Here are some points:
[ 0.1 -0.1  0.  -0.1  0.   0.  -0.7  0. ]
[ 0.9  1.1  0.7 -0.2  0.4  0.1 -0.6 -0.1]
[-0.9 -1.1 -1.2 -0.4 -1.2 -1.3 -1.2 -0.8]
[ 0.2 -0.2 -1.6  0.2 -0.5  1.2 -0.7 -0.7]
[1.3 0.9 0.9 1.3 1.6 1.7 1.7 1.7]
[-1.5 -1.3 -1.3 -1.3 -1.6 -1.5 -1.7 -1.5]
[-0.2 -0.3  0.  -0.8 -0.4 -0.3 -1.  -0.3]
[1.1 0.6 0.9 0.2 0.9 1.4 1.3 1.5]
[-1.2 -1.3 -1.2 -1.5 -1.7 -1.5 -1.7 -1.6]
[ 1.6 -1.5 -0.2  0.6 -0.3 -0.9 -0.5  1. ]
[-1.4 -1.5 -0.6 -1.1 -0.4 -0.6 -0.5 -0.2]
[ 0.2 -0.1  0.5  0.7  0.8  0.4  0.4  0.5]
[0.7 1.4 0.3 1.7 1.1 1.  1.  0.9]
[-1.1  0.2 -0.2  1.4  0.5  0.5  0.5  0.3]
[ 0.9  1.7 -0.6  1.6 -1.2  0.8  0.9 -1.3]
[-0.8 -0.7 -0.5 -0.7 -0.6 -0.3 -0.3 -0.4]
[-0.1 -0.3 -1.1 -1.  -1.  -1.2 -1.1 -0.9]
[-0.3  0.7 -0.6 -1.1 -1.1 -0.7 -1.3 -0.3]
[ 1.6  1.7 -0.4  1.5  1.7  1.7  1.7  1.6]
Then 12 other points, each followed by its number:
[-0.4  0.  -0.3 -0.5  0.2 -0.4 -0.2  0. ] 0
[1.  0.9 0.8 0.5 0.5 0.5 0.  0.7] 1
[-0.5 -0.5 -0.2 -1.  -1.2 -1.2 -1.2 -1.2] 2
[-1.6 -1.  -1.3 -1.3 -1.5 -1.4 -1.  -0.8] 3
[1.5 1.4 1.3 0.9 0.9 1.1 1.2 1.3] 4
[1.4 1.7 1.1 1.5 0.3 0.6 1.4 1.2] 5
[ 0.5 -0.2 -0.1 -0.3 -0.5  0.2  0.1  0.6] 6
[ 1.7 -1.2  0.2  1.   0.  -0.8 -0.4  1.1] 7
[-0.5 -1.6 -0.9 -0.6 -0.7  0.3  0.4 -0.9] 8
[1.2 1.2 1.4 0.8 1.4 1.1 1.3 1.1] 9
[-1.1 -0.8 -0.4 -0.6 -0.1  0.5 -0.9 -0.2] 10
[ 0.6  0.7  0.8  0.3 -0.9 -0.6 -0.5 -0.2] 11
Which two of these numbered points are nearest to each point below, looking only along the 3 directions in which the first points spread most? Their numbers follow each, nearest first.
[ 0.2  0.3  1.   0.3  0.6  0.4 -0.6 -0.1] > 6 1
[-0.8 -0.9 -1.  -1.   0.1 -0.4 -0.2  0.8] > 10 0
[ 0.4  0.1  0.3  0.1  0.4  0.3 -0.1 -0.7] > 6 0
[-0.9 -1.5 -1.4  0.  -0.2 -1.1 -1.1  0.4] > 10 8
[-1.1 -0.9 -1.1 -0.5  0.2  0.2 -0.1  0.1] > 10 8
[-1.7 -1.7 -1.7 -1.1 -1.4 -1.6 -1.1 -0.6] > 3 2
[-1.3 -1.4 -1.4 -1.2 -1.3 -1.  -1.5 -1.3] > 3 2
[ 0.8 -0.2  1.3  1.2  0.4 -0.9 -0.8  0.3] > 7 6
[ 0.1 -0.2  0.7  0.  -0.2  0.1 -0.2  0.5] > 6 0
[ 1.4 -0.5  0.7  0.1 -0.1  0.5  0.3  1.4] > 7 1
[-1.7 -1.7 -1.4 -1.7 -1.3 -0.1 -0.8 -1.7] > 3 2
[-0.7 -1.4 -0.8 -0.9 -0.9  0.7  0.4 -1. ] > 8 10
[1.7 1.  1.1 1.  1.1 0.4 0.8 1.1] > 4 9
[-0.4  0.   0.2  0.   0.1 -0.2 -0.7  0.2] > 0 6
[1.  0.8 0.1 1.1 1.1 1.3 0.7 0.6] > 5 9
[-1.7 -1.7 -1.6 -1.7 -1.5 -1.2 -1.5 -1.3] > 3 2
[-1.2 -0.3 -0.7 -0.2 -0.4  1.1  0.5 -0.8] > 8 10
[ 0.3  0.1  0.6 -0.2 -0.3  0.8  1.2  0.1] > 6 1
[-0.3 -0.4 -0.2 -0.8 -0.8 -1.  -1.3 -1.2] > 2 3
[-0.1  0.1  0.4 -0.1  0.2  0.   0.2 -0.1] > 6 0
[ 1.5  1.6 -0.8 -0.5  1.7  1.6  1.4  1.6] > 4 9
